In the data rows, zero lies at 4.5, halfway between 4 and 5.
Here are some points, one per row:
[5, 6, 4, 4, 3, 6, 5, 4, 4, 5, 3, 3, 2, 5, 6, 4, 8, 3, 2, 4, 5, 4, 4, 3, 3, 4, 3, 6, 6, 3, 3, 5, 2, 5, 3, 8, 3, 5, 5]
[2, 4, 3, 5, 2, 4, 3, 3, 9, 5, 6, 7, 6, 6, 4, 5, 3, 5, 3, 6, 5, 2, 4, 3, 3, 1, 5, 4, 4, 7, 4, 5, 2, 7, 5, 2, 2, 5, 2]
[5, 5, 4, 5, 4, 5, 5, 4, 5, 4, 2, 5, 0, 4, 0, 3, 5, 4, 3, 5, 6, 7, 5, 8, 4, 7, 4, 2, 3, 2, 6, 5, 5, 5, 3, 4, 5, 4, 4]
[9, 3, 4, 2, 7, 3, 5, 5, 4, 6, 6, 3, 8, 2, 5, 5, 2, 3, 5, 6, 4, 5, 5, 4, 4, 4, 3, 3, 7, 7, 6, 4, 6, 6, 0, 8, 6, 7, 1]
[4, 4, 3, 3, 5, 5, 5, 1, 3, 4, 0, 3, 6, 5, 6, 8, 4, 6, 3, 3, 6, 6, 5, 4, 4, 6, 6, 8, 4, 6, 5, 8, 5, 4, 5, 5, 7, 8, 3]
[5, 7, 8, 5, 3, 6, 2, 5, 5, 5, 4, 2, 6, 7, 4, 3, 2, 4, 5, 6, 2, 2, 6, 5, 6, 6, 7, 3, 5, 4, 6, 4, 5, 5, 7, 5, 5, 7, 6]
[3, 3, 2, 3, 4, 4, 5, 7, 3, 8, 5, 5, 5, 4, 6, 8, 6, 8, 5, 8, 2, 4, 5, 1, 6, 5, 4, 3, 4, 1, 7, 7, 3, 5, 2, 2, 6, 3, 7]
[3, 3, 4, 6, 4, 4, 3, 3, 4, 5, 6, 4, 3, 4, 5, 1, 7, 6, 5, 6, 5, 5, 7, 8, 2, 6, 3, 6, 5, 6, 5, 4, 8, 1, 4, 2, 4, 4, 3]
[3, 7, 6, 5, 5, 5, 5, 6, 3, 4, 2, 6, 2, 6, 5, 4, 4, 4, 4, 6, 7, 5, 3, 4, 7, 3, 3, 6, 5, 6, 3, 7, 7, 6, 3, 6, 5, 2, 4]
[7, 5, 1, 7, 4, 0, 4, 6, 6, 7, 1, 6, 6, 5, 7, 6, 4, 5, 5, 5, 4, 3, 6, 0, 7, 5, 6, 4, 1, 3, 6, 2, 5, 1, 3, 5, 4, 1, 4]
[6, 1, 6, 5, 2, 6, 4, 5, 7, 3, 3, 6, 8, 5, 6, 4, 4, 0, 2, 6, 3, 4, 3, 5, 5, 4, 5, 5, 2, 7, 5, 7, 6, 4, 8, 4, 6, 5, 9]
[4, 5, 3, 3, 4, 4, 5, 4, 4, 5, 3, 3, 4, 5, 6, 5, 6, 4, 7, 4, 6, 9, 1, 8, 6, 3, 5, 6, 5, 3, 3, 4, 5, 7, 4, 6, 4, 3, 6]
[5, 6, 8, 7, 6, 8, 6, 5, 8, 5, 5, 4, 5, 3, 5, 6, 2, 5, 5, 5, 3, 5, 6, 5, 4, 3, 4, 4, 4, 3, 6, 3, 3, 3, 7, 7, 4, 3, 8]
[4, 1, 4, 6, 7, 3, 5, 0, 2, 4, 5, 3, 9, 8, 2, 4, 5, 6, 1, 5, 3, 2, 2, 4, 7, 5, 6, 6, 2, 4, 1, 4, 5, 5, 7, 5, 6, 4, 3]
[5, 5, 1, 5, 2, 4, 5, 3, 9, 4, 6, 7, 7, 6, 2, 5, 6, 5, 6, 6, 4, 3, 2, 3, 3, 2, 8, 2, 5, 7, 2, 8, 4, 3, 3, 5, 5, 7, 4]
[3, 5, 5, 3, 4, 5, 5, 5, 3, 3, 4, 8, 3, 4, 4, 7, 5, 4, 3, 3, 5, 5, 5, 4, 4, 4, 6, 6, 8, 3, 2, 2, 5, 4, 4, 8, 5, 3, 5]
[4, 7, 6, 6, 9, 4, 1, 6, 4, 8, 6, 6, 5, 4, 3, 2, 4, 8, 4, 5, 6, 4, 4, 2, 3, 2, 7, 4, 6, 5, 6, 3, 0, 5, 5, 3, 2, 7, 5]
[4, 6, 1, 3, 5, 6, 4, 8, 5, 2, 4, 3, 2, 3, 4, 5, 6, 6, 3, 4, 8, 5, 3, 4, 5, 5, 4, 6, 4, 4, 4, 3, 5, 5, 5, 6, 7, 4, 5]
[4, 5, 7, 6, 4, 6, 5, 7, 6, 3, 4, 1, 7, 4, 5, 3, 2, 5, 5, 4, 4, 5, 4, 2, 4, 4, 3, 1, 6, 4, 6, 2, 4, 1, 5, 5, 4, 5, 8]
[8, 1, 7, 2, 4, 2, 4, 4, 2, 4, 9, 4, 2, 4, 6, 6, 2, 7, 5, 5, 3, 5, 3, 4, 5, 2, 3, 4, 5, 4, 4, 7, 5, 3, 5, 4, 5, 8, 2]
[2, 4, 4, 5, 2, 6, 6, 5, 1, 7, 2, 6, 3, 4, 5, 4, 5, 4, 4, 4, 6, 5, 3, 6, 5, 6, 5, 3, 4, 6, 5, 4, 2, 4, 6, 6, 7, 4, 3]
[3, 4, 4, 6, 6, 3, 3, 4, 4, 4, 3, 5, 2, 4, 7, 4, 5, 4, 5, 5, 6, 5, 4, 6, 4, 5, 5, 4, 7, 2, 3, 4, 3, 8, 3, 6, 8, 5, 7]
[3, 7, 6, 2, 4, 5, 3, 3, 5, 6, 5, 5, 4, 3, 3, 4, 6, 5, 6, 2, 7, 6, 5, 6, 7, 7, 3, 7, 3, 4, 4, 4, 5, 4, 1, 4, 6, 4, 5]
[5, 4, 5, 4, 4, 7, 6, 4, 4, 3, 5, 5, 8, 8, 6, 4, 5, 5, 4, 6, 5, 5, 7, 5, 5, 4, 6, 5, 2, 4, 5, 2, 4, 5, 8, 4, 4, 7, 6]
[6, 3, 5, 2, 5, 2, 6, 5, 3, 5, 9, 4, 3, 7, 5, 7, 4, 4, 5, 4, 4, 5, 3, 4, 2, 4, 1, 4, 6, 5, 7, 6, 4, 7, 8, 5, 5, 4, 3]
[4, 4, 4, 5, 7, 6, 4, 2, 3, 4, 4, 3, 7, 4, 3, 4, 5, 5, 4, 3, 4, 5, 8, 5, 9, 4, 4, 3, 5, 6, 2, 5, 4, 5, 9, 4, 3, 6, 5]
[2, 6, 5, 5, 4, 6, 6, 6, 4, 6, 4, 4, 4, 4, 3, 4, 2, 3, 6, 4, 5, 6, 6, 1, 4, 4, 3, 5, 5, 4, 4, 2, 7, 5, 5, 6, 3, 7, 7]
[2, 6, 1, 5, 5, 5, 4, 5, 3, 3, 5, 6, 4, 4, 7, 3, 3, 4, 4, 2, 6, 5, 4, 5, 5, 7, 3, 4, 3, 3, 4, 6, 4, 6, 3, 8, 3, 5, 6]
[6, 4, 7, 8, 4, 8, 3, 5, 4, 3, 6, 2, 6, 6, 5, 7, 3, 3, 5, 3, 5, 3, 5, 6, 5, 4, 6, 3, 3, 6, 6, 4, 5, 4, 4, 2, 4, 4, 7]
[5, 0, 6, 5, 6, 4, 5, 5, 7, 5, 5, 4, 3, 4, 3, 2, 5, 6, 5, 4, 6, 3, 5, 7, 3, 6, 4, 6, 5, 5, 4, 5, 5, 1, 4, 2, 1, 3, 2]
[5, 2, 8, 5, 4, 0, 2, 8, 5, 4, 4, 5, 6, 3, 5, 7, 6, 6, 2, 3, 2, 7, 6, 6, 2, 6, 3, 5, 4, 5, 3, 5, 7, 5, 3, 3, 1, 7, 1]
[3, 2, 5, 6, 5, 4, 4, 6, 6, 3, 7, 3, 5, 5, 3, 3, 6, 3, 5, 5, 4, 6, 5, 7, 4, 6, 5, 6, 5, 3, 6, 7, 5, 1, 3, 2, 3, 3, 0]
[9, 6, 3, 4, 7, 6, 6, 2, 6, 3, 7, 6, 3, 5, 4, 2, 5, 5, 8, 4, 0, 4, 1, 3, 4, 6, 4, 4, 7, 8, 8, 4, 6, 5, 4, 6, 7, 3, 3]
[5, 7, 6, 2, 6, 0, 4, 4, 3, 2, 5, 3, 4, 3, 6, 6, 4, 1, 5, 7, 3, 2, 4, 5, 2, 6, 5, 3, 0, 7, 1, 1, 4, 5, 6, 5, 2, 1, 4]
[4, 6, 4, 4, 3, 3, 8, 4, 6, 5, 5, 5, 3, 2, 4, 3, 5, 7, 4, 3, 3, 5, 8, 6, 7, 5, 7, 7, 4, 5, 7, 6, 4, 4, 2, 2, 5, 3, 5]
[4, 5, 4, 2, 4, 5, 5, 5, 3, 5, 2, 4, 4, 4, 6, 2, 5, 5, 5, 1, 6, 4, 5, 3, 1, 3, 5, 3, 5, 1, 2, 6, 5, 7, 5, 4, 7, 4, 3]
[6, 7, 4, 5, 5, 4, 8, 3, 3, 6, 7, 6, 1, 4, 6, 7, 6, 3, 4, 5, 6, 2, 3, 4, 4, 6, 4, 5, 5, 3, 4, 4, 5, 5, 7, 0, 4, 3, 6]
[4, 5, 3, 4, 2, 4, 4, 5, 1, 2, 1, 6, 4, 3, 2, 3, 5, 4, 7, 4, 5, 3, 5, 6, 4, 2, 3, 7, 5, 2, 7, 4, 4, 5, 3, 5, 4, 6, 5]
Along one direction, these points spread out more than along any other. Take the direction at right angles to it along which they spread out most. Go by this last direction. How many in every 100 of the points above lie lower along it than each point below? Answers are rounded to whole numbers. More than half of the points above lie lower than the first one.
[3, 5, 5, 3, 4, 5, 5, 5, 3, 3, 4, 8, 3, 4, 4, 7, 5, 4, 3, 3, 5, 5, 5, 4, 4, 4, 6, 6, 8, 3, 2, 2, 5, 4, 4, 8, 5, 3, 5] --> 68
[5, 6, 4, 4, 3, 6, 5, 4, 4, 5, 3, 3, 2, 5, 6, 4, 8, 3, 2, 4, 5, 4, 4, 3, 3, 4, 3, 6, 6, 3, 3, 5, 2, 5, 3, 8, 3, 5, 5] --> 66
[2, 6, 1, 5, 5, 5, 4, 5, 3, 3, 5, 6, 4, 4, 7, 3, 3, 4, 4, 2, 6, 5, 4, 5, 5, 7, 3, 4, 3, 3, 4, 6, 4, 6, 3, 8, 3, 5, 6] --> 76
[5, 2, 8, 5, 4, 0, 2, 8, 5, 4, 4, 5, 6, 3, 5, 7, 6, 6, 2, 3, 2, 7, 6, 6, 2, 6, 3, 5, 4, 5, 3, 5, 7, 5, 3, 3, 1, 7, 1] --> 0
[4, 1, 4, 6, 7, 3, 5, 0, 2, 4, 5, 3, 9, 8, 2, 4, 5, 6, 1, 5, 3, 2, 2, 4, 7, 5, 6, 6, 2, 4, 1, 4, 5, 5, 7, 5, 6, 4, 3] --> 47
[6, 3, 5, 2, 5, 2, 6, 5, 3, 5, 9, 4, 3, 7, 5, 7, 4, 4, 5, 4, 4, 5, 3, 4, 2, 4, 1, 4, 6, 5, 7, 6, 4, 7, 8, 5, 5, 4, 3] --> 16
[3, 7, 6, 2, 4, 5, 3, 3, 5, 6, 5, 5, 4, 3, 3, 4, 6, 5, 6, 2, 7, 6, 5, 6, 7, 7, 3, 7, 3, 4, 4, 4, 5, 4, 1, 4, 6, 4, 5] --> 26
[8, 1, 7, 2, 4, 2, 4, 4, 2, 4, 9, 4, 2, 4, 6, 6, 2, 7, 5, 5, 3, 5, 3, 4, 5, 2, 3, 4, 5, 4, 4, 7, 5, 3, 5, 4, 5, 8, 2] --> 11
[4, 5, 4, 2, 4, 5, 5, 5, 3, 5, 2, 4, 4, 4, 6, 2, 5, 5, 5, 1, 6, 4, 5, 3, 1, 3, 5, 3, 5, 1, 2, 6, 5, 7, 5, 4, 7, 4, 3] --> 50
[4, 5, 7, 6, 4, 6, 5, 7, 6, 3, 4, 1, 7, 4, 5, 3, 2, 5, 5, 4, 4, 5, 4, 2, 4, 4, 3, 1, 6, 4, 6, 2, 4, 1, 5, 5, 4, 5, 8] --> 95
[5, 7, 8, 5, 3, 6, 2, 5, 5, 5, 4, 2, 6, 7, 4, 3, 2, 4, 5, 6, 2, 2, 6, 5, 6, 6, 7, 3, 5, 4, 6, 4, 5, 5, 7, 5, 5, 7, 6] --> 92
[4, 7, 6, 6, 9, 4, 1, 6, 4, 8, 6, 6, 5, 4, 3, 2, 4, 8, 4, 5, 6, 4, 4, 2, 3, 2, 7, 4, 6, 5, 6, 3, 0, 5, 5, 3, 2, 7, 5] --> 63
